In the rows, 128 means zero.
One hidden turn or mirror swaps the rows below in pairs. Which row is each named row swapped with?
J21: [125, 137, 106, 135, 134, 119, 155, 117, 135, 128, 142, 147, 154, 104, 103, 127, 115, 118, 117, 104]
J943: [130, 126, 95, 143, 141, 139, 150, 123, 119, 126, 143, 140, 161, 138, 121, 149, 133, 141, 122, 129]
J923: [119, 130, 123, 129, 149, 124, 141, 136, 143, 146, 144, 137, 177, 91, 154, 123, 123, 119, 128, 133]
J706: [122, 135, 102, 132, 137, 120, 150, 121, 131, 132, 140, 144, 150, 105, 99, 122, 123, 115, 114, 100]
J580: [132, 136, 136, 107, 133, 134, 130, 144, 150, 137, 130, 125, 156, 116, 149, 123, 122, 126, 116, 126]
J399: [136, 132, 95, 134, 114, 104, 135, 140, 128, 138, 121, 125, 171, 106, 109, 120, 147, 129, 89, 127]
J441: [133, 136, 136, 110, 133, 132, 125, 146, 149, 137, 130, 124, 156, 120, 147, 121, 126, 127, 119, 126]
J902: [109, 120, 129, 139, 132, 130, 139, 105, 130, 129, 120, 126, 141, 114, 139, 144, 163, 131, 99, 130]
J924: [111, 116, 128, 139, 129, 127, 142, 108, 126, 133, 121, 128, 140, 117, 140, 143, 166, 131, 101, 128]
J276: [120, 127, 107, 141, 111, 102, 128, 133, 135, 120, 133, 135, 180, 132, 146, 117, 126, 132, 122, 126]
J950: [124, 135, 100, 129, 135, 113, 152, 120, 138, 132, 138, 143, 148, 105, 105, 121, 120, 115, 121, 102]
J362: [141, 129, 97, 134, 121, 100, 133, 140, 124, 136, 118, 124, 168, 108, 112, 127, 150, 128, 89, 136]
J5: [106, 115, 124, 135, 135, 129, 126, 114, 127, 135, 143, 145, 155, 101, 132, 139, 158, 138, 110, 160]
J460: [115, 126, 129, 142, 133, 129, 144, 105, 126, 128, 123, 124, 141, 113, 143, 145, 164, 129, 101, 127]
J351: [136, 124, 97, 139, 113, 100, 134, 144, 129, 135, 124, 125, 168, 108, 107, 128, 145, 130, 92, 136]
J793: [117, 138, 103, 132, 134, 117, 147, 116, 131, 124, 141, 148, 153, 109, 106, 120, 120, 114, 120, 101]
J465: [138, 126, 94, 138, 115, 104, 139, 138, 125, 133, 119, 129, 170, 105, 111, 124, 144, 129, 86, 129]
J440: [119, 131, 121, 119, 151, 126, 145, 133, 146, 147, 149, 137, 178, 98, 157, 125, 125, 125, 124, 132]
J68: [120, 132, 105, 131, 136, 117, 155, 120, 131, 126, 138, 145, 149, 103, 108, 124, 117, 110, 114, 101]
J866: [142, 122, 91, 131, 113, 107, 137, 137, 127, 139, 119, 125, 168, 103, 113, 131, 146, 131, 88, 130]
J528: [134, 134, 141, 110, 132, 134, 132, 143, 147, 134, 126, 122, 156, 123, 149, 123, 130, 126, 114, 126]
J755: [141, 127, 92, 133, 118, 106, 138, 142, 122, 135, 120, 121, 171, 111, 112, 126, 149, 132, 94, 134]
J46: [138, 131, 91, 132, 115, 102, 138, 136, 127, 139, 119, 126, 162, 107, 107, 126, 149, 132, 95, 134]
J539: [114, 140, 106, 132, 133, 115, 146, 122, 133, 134, 138, 147, 149, 105, 102, 127, 118, 116, 119, 103]
J289: [117, 123, 108, 144, 114, 99, 131, 136, 134, 120, 131, 131, 182, 130, 147, 123, 128, 133, 125, 128]
J653: [136, 136, 138, 109, 134, 129, 123, 144, 146, 133, 131, 124, 153, 116, 146, 122, 127, 125, 119, 126]
J8: [123, 124, 100, 143, 114, 105, 127, 134, 136, 121, 135, 137, 180, 138, 145, 122, 129, 135, 121, 126]
J511: [137, 130, 100, 129, 115, 104, 135, 141, 123, 136, 116, 125, 167, 109, 107, 126, 145, 132, 90, 137]
J294: [121, 137, 106, 134, 137, 119, 148, 126, 132, 128, 138, 147, 152, 106, 98, 123, 116, 117, 114, 105]
J652: [123, 131, 128, 129, 146, 125, 145, 134, 145, 147, 147, 144, 183, 102, 158, 126, 126, 122, 124, 134]
J650: [132, 124, 100, 137, 137, 145, 151, 121, 116, 119, 145, 139, 157, 130, 120, 149, 132, 140, 122, 135]
J669: [125, 129, 95, 139, 140, 143, 151, 123, 115, 126, 141, 137, 156, 135, 124, 150, 134, 144, 118, 135]
J711: [141, 128, 95, 133, 117, 108, 136, 138, 128, 131, 116, 124, 170, 108, 114, 125, 151, 133, 87, 130]
J685: [135, 134, 138, 107, 131, 132, 126, 144, 147, 137, 126, 125, 154, 117, 150, 123, 128, 129, 117, 130]
J37: [113, 113, 121, 140, 139, 131, 125, 118, 128, 136, 147, 148, 163, 108, 131, 141, 163, 131, 108, 160]
J332: [123, 125, 130, 125, 144, 120, 149, 138, 143, 147, 150, 136, 186, 100, 152, 125, 126, 126, 123, 138]
J303: [110, 115, 123, 135, 142, 133, 125, 113, 127, 137, 142, 142, 156, 94, 129, 139, 157, 135, 111, 161]
J327: [132, 123, 98, 140, 142, 143, 153, 122, 115, 125, 142, 136, 157, 133, 117, 149, 135, 138, 119, 132]
J837: [113, 121, 128, 142, 132, 132, 143, 102, 129, 130, 123, 126, 142, 114, 141, 144, 164, 129, 102, 127]
J425: [119, 118, 105, 137, 119, 101, 125, 132, 136, 119, 134, 133, 179, 133, 148, 119, 124, 135, 123, 123]
J502: [111, 120, 131, 140, 134, 131, 143, 105, 130, 131, 121, 127, 139, 113, 144, 144, 161, 128, 105, 127]
J157: [123, 141, 106, 131, 139, 117, 149, 119, 133, 127, 141, 149, 149, 106, 107, 123, 118, 110, 116, 104]
J62: [112, 121, 136, 138, 130, 132, 143, 106, 130, 125, 122, 127, 141, 122, 142, 142, 161, 127, 102, 127]
J585: [112, 119, 116, 138, 135, 132, 126, 113, 126, 135, 141, 143, 162, 96, 131, 138, 160, 133, 106, 163]
J398: [108, 116, 121, 136, 132, 126, 128, 115, 122, 137, 140, 140, 155, 101, 128, 146, 160, 140, 108, 159]
J376: [134, 137, 136, 104, 131, 132, 131, 141, 146, 140, 129, 131, 155, 119, 148, 122, 124, 129, 119, 123]
J192: [116, 140, 107, 132, 140, 121, 148, 126, 135, 125, 137, 145, 148, 109, 104, 122, 121, 115, 117, 99]
J801: [122, 126, 127, 124, 145, 126, 147, 136, 143, 148, 144, 136, 176, 95, 161, 126, 124, 128, 125, 135]
J104: [122, 126, 125, 120, 140, 122, 144, 136, 144, 145, 147, 138, 175, 94, 159, 127, 117, 126, 125, 130]
J39: [109, 116, 125, 137, 133, 129, 135, 113, 126, 133, 153, 148, 161, 105, 128, 139, 159, 133, 107, 160]
J212: [120, 131, 125, 127, 143, 123, 142, 136, 144, 147, 142, 136, 175, 89, 161, 123, 125, 123, 123, 137]
J875: [105, 117, 116, 134, 137, 127, 125, 114, 128, 135, 144, 142, 160, 104, 133, 138, 165, 136, 106, 159]

J837 is swapped with J441
J425 is swapped with J669
J440 is swapped with J875
J706 is swapped with J399
J652 is swapped with J37
J327 is swapped with J276
J528 is swapped with J62
J332 is swapped with J39

